A single turn carries every row of the set below to another of its rows. Some are shown first; where does it send the rows asked next?
mosi: [ 18  22 -44 -29 -18  50   4   4  33  -5   4  -4  -3  -9   4 -31  23  -8
  -3  13 -17 -10   1 -22   2 -16 -11  21 -25 -17  -1  17  -9 -46 -24   5
   9 -19  34 -24  30]
gosu: [ -6   1  -6  -9 -10   0 -16  -2  22   0 -26  -2 -13   2  32   4 -19 -21
  15  48  -4  14  -1  -3  14 -31  -5  -9 -30  13  -8   5  11 -17 -12 -15
  17 -23 -18  -8  20]
gar: [ 10  26 -24 -52  -7  23 -12   2  -9  -2  -8 -18 -16   1  20  21  19  -7
   2  29 -20  -5  -4 -11  23 -21 -15  28 -57  -6   9  37 -37 -39 -19   6
 -17 -22  24 -26  16]
Bigiv: [ 13  37 -50 -24 -17  29   6  20 -33   5  16  -8 -35  10 -16   3  15  -5
 -46  22 -37 -11 -11   2   8 -32 -20  20 -21  -8   3  25 -33  13 -10 -13
   8 -15  19 -29  59]
koro: [ 38  46 -59 -21 -30  10  15  32  -7 -10 -29 -25 -23  25   3  -4  18   2
 -13   8 -31  -1 -14 -17  -2 -42   8  16 -19  -9 -15   4  -7  -7   1 -18
   8 -27   7 -21   1]
mupat: [ 18  20 -41 -17 -38  -8 -22  40   7  15   4 -15 -16  23  24  10  16  18
   5   9 -39  10 -20 -21  43 -15  -7  19 -27  14   8  35 -22 -25   4  -2
 -20 -16 -21 -19  21]
fipa: [ -5  11  -9   7 -28  22  -7  26  17   4  -3  -8 -14   6  -1   5  -9  -1
  -7  11 -14  28  -2  -1   9 -34   0  -9 -10  -2   6  14  38   4  10 -37
   9   0 -27 -12  43]
Femi: [-21  25  -3   8 -15   0   8  -5  -6  16   9 -17 -23   5   0  14   0  -9
   7  22 -29  23 -14   4  -3 -11  -4  20 -19 -11 -12  10  -6   6   3 -21
 -20   9 -43  -9  48]
begi: [  8  16 -31  -8 -35  19 -21  19  24  28  28  -4 -30  -1  -2 -48  13 -13
 -10  19 -52  -8 -20 -14   4 -30 -20  19 -13 -20  -6  40 -14 -10 -13  -4
  -8 -14 -17 -11  40]
vig: [-10  16 -40 -47   1  19 -10   2 -10  -7 -14  -6 -20  -6  19  18   4  -6
   3  31 -24  -7   4  -3  30 -11 -17  15 -51 -19   8  38 -30 -26 -32  15
  -3 -37  23 -19  20]
Fomu: [-18  16 -22 -14  -2  24  12   2  -1   5 -30 -18 -42  14 -17  -7 -18 -19
 -10   5  -2   5  22   5 -11 -28 -13 -16 -12 -15   0   7  17   8 -23 -19
  16  -8   2 -23  37]
Gir: [ -3  19 -35 -24   8   9   8  -4 -25   5 -29 -10 -25   7   8  33 -23  -3
 -23  20  13  17  -4  -5   3 -19 -12 -15 -14  22 -11   5   5  -7  -1  -8
  15 -10  -8 -11  28]
leba: [-17  -7 -22  -2  13   8  -2  -3  15   1  -5  -2 -16 -10   9 -10 -22 -18
  16  30  -7   7  23   4  23  -5  -6   1 -20   7   6  15  -9   4 -25  -5
   3  -1 -14 -27  61]
gopo: [ -2  38 -26 -54  -8  20  -9  -4  -6   9  -3 -21 -23   9  16  18   7  -9
  11  40 -25 -12   7 -12  29 -22 -18  32 -45  -3  11  33 -42 -22 -29   3
  -6 -40  15 -24  32]
nuviv: [ -7  20 -11  -7   8   1  -5   8 -18  21   0 -13 -22  -7  -6  17 -18  -4
   8  21 -27  21  -5   1  -1 -11  -5   8 -17  -2 -15  17   2  16   9 -21
 -13   4 -48 -14  38]
lodo: [-12  37 -31  -9  -7  23  21 -14 -19  11 -29 -19 -33  11   6  34 -12   6
 -25  12   2  19  -9  -2   5 -11 -18  -9 -15  21 -10   4  -7  -9  -6  -7
  10  10   0 -22  32]
suz: [  1  10 -40 -19 -35 -12 -21  40  14  -1   8  -6   0   8  21   6  -3  15
  15  15 -39   8 -27 -17  31 -16 -16  19 -29   5  -1  42 -26  -5  16 -15
 -22 -21 -15 -27   9]
muzod: [ 22  39 -65 -13 -32  18  12  37 -11   0 -17 -23 -13  21   3   6   9  -7
 -32   7 -18   5   0 -17 -16 -22   5  17 -26 -11 -18  17   3  -7  14 -26
  -1 -38   4 -29  -4]
pebus: [ 18  11 -33 -22 -37  -7 -16  41  16   3   8 -19  -4  26  22  -3  21  14
   6   6 -33   9 -27 -21  25 -25 -17  16 -32  13   2  33 -27 -30  12 -12
 -24  -9  -1 -25   6]
vudar: [ 34  32 -54 -17 -33  17  20  39   5  -4 -12 -27  -9  29   2 -11  30  -7
 -24   7 -27  -1  -6 -16 -15 -32   6  22 -28 -12 -20   3  -6 -19   5 -25
   2 -19  18 -29   5]
kaz: [ 16  31 -42 -31 -19  23  12  26 -29  18   9 -13 -21   4 -15  11  20 -10
 -50  32 -35  -8 -12  -4   6 -22 -17  27 -41 -11  -6  26 -35   6  -6 -15
 -11  -2  28 -37  43]
gadas: [  3  -1 -27  -8 -36  15 -21  21  22  18  39   0  -7  -1  -3 -40  -1 -11
   0  12 -55   6 -27  -7  13 -20 -26  22 -19 -12  -6  27  -6  11  -8  -7
  -8 -28  -1 -19  33]
kede: [ 11  22 -51 -21 -15  43 -11  -2  22 -14  -1   4 -10  -9  20 -31   0 -12
  -4  14 -14  -7   9 -21   7 -11 -12   6 -29 -12   5  13  -1 -41 -24   4
  16 -40  32 -20  11]
Toku: [ 19  27 -57 -31 -23  42   7   1  39  -7  -2 -10  -2  -5  17 -31   8  -8
  -1  21  -6  -9   5 -30  12 -30  -2  22 -12  -5   3  23  -3 -35 -23   2
  12 -32  23 -15  32]
figu: [-25  -1 -20   9   9  12   5 -10  22  -6  -4  -8 -20   4  21 -17  -7  -9
   6  43   5   7  10  -1  18 -10 -17   6 -17   3  15   6 -22  -7 -25 -10
   2   7   3 -14  60]
ninit: [  6  13  -6  13 -32  16  -3   9  24  10   2 -15 -17  -1  11   6  -6   9
 -12  20 -14  36  -3  -8  19 -31   9   3  -3  -5   4  12  16   2  17 -37
   0  21 -17  -8  31]
dezi: [  9   5 -23 -17 -35  15 -10  19  18  27  29  -1 -16  -4 -13 -39  21 -12
  -9  16 -49  -5 -30 -10   7 -19 -33  23 -18 -14 -10  36 -25  -5 -15   4
 -19  -8   5 -25  39]
sena: [-10  12 -19  -4  -7  28   9  -8   0   6 -31 -33 -49  22  -5  -3  -5 -13
 -19   6  10  12   4   5 -21 -34  -8   2  -5 -23  -2   7   5   5 -14 -19
  10   1   9  -9  26]
viri: [  2  31 -53 -25 -13  33  11  33 -28  26  10 -17 -23  10 -18  10   3  -1
 -49  23 -38  -3  -3  -2   5 -15 -19  21 -36 -22  -8  23 -10  21  -7 -18
   2 -20  22 -26  41]
Zep: [ -1   6  -3   0 -15  -1   3 -22  21   0 -30 -16 -20   1  33   2  -6 -22
  12  50  -7  26   3  -1  24 -28  -8  -1 -22  14 -13   9  -9 -13 -21   0
   5 -12  -6 -13  12]

begi turns into Bigiv
gar turns into pebus
ninit turns into sena
And these:
gosu turns into fipa
suz turns into muzod

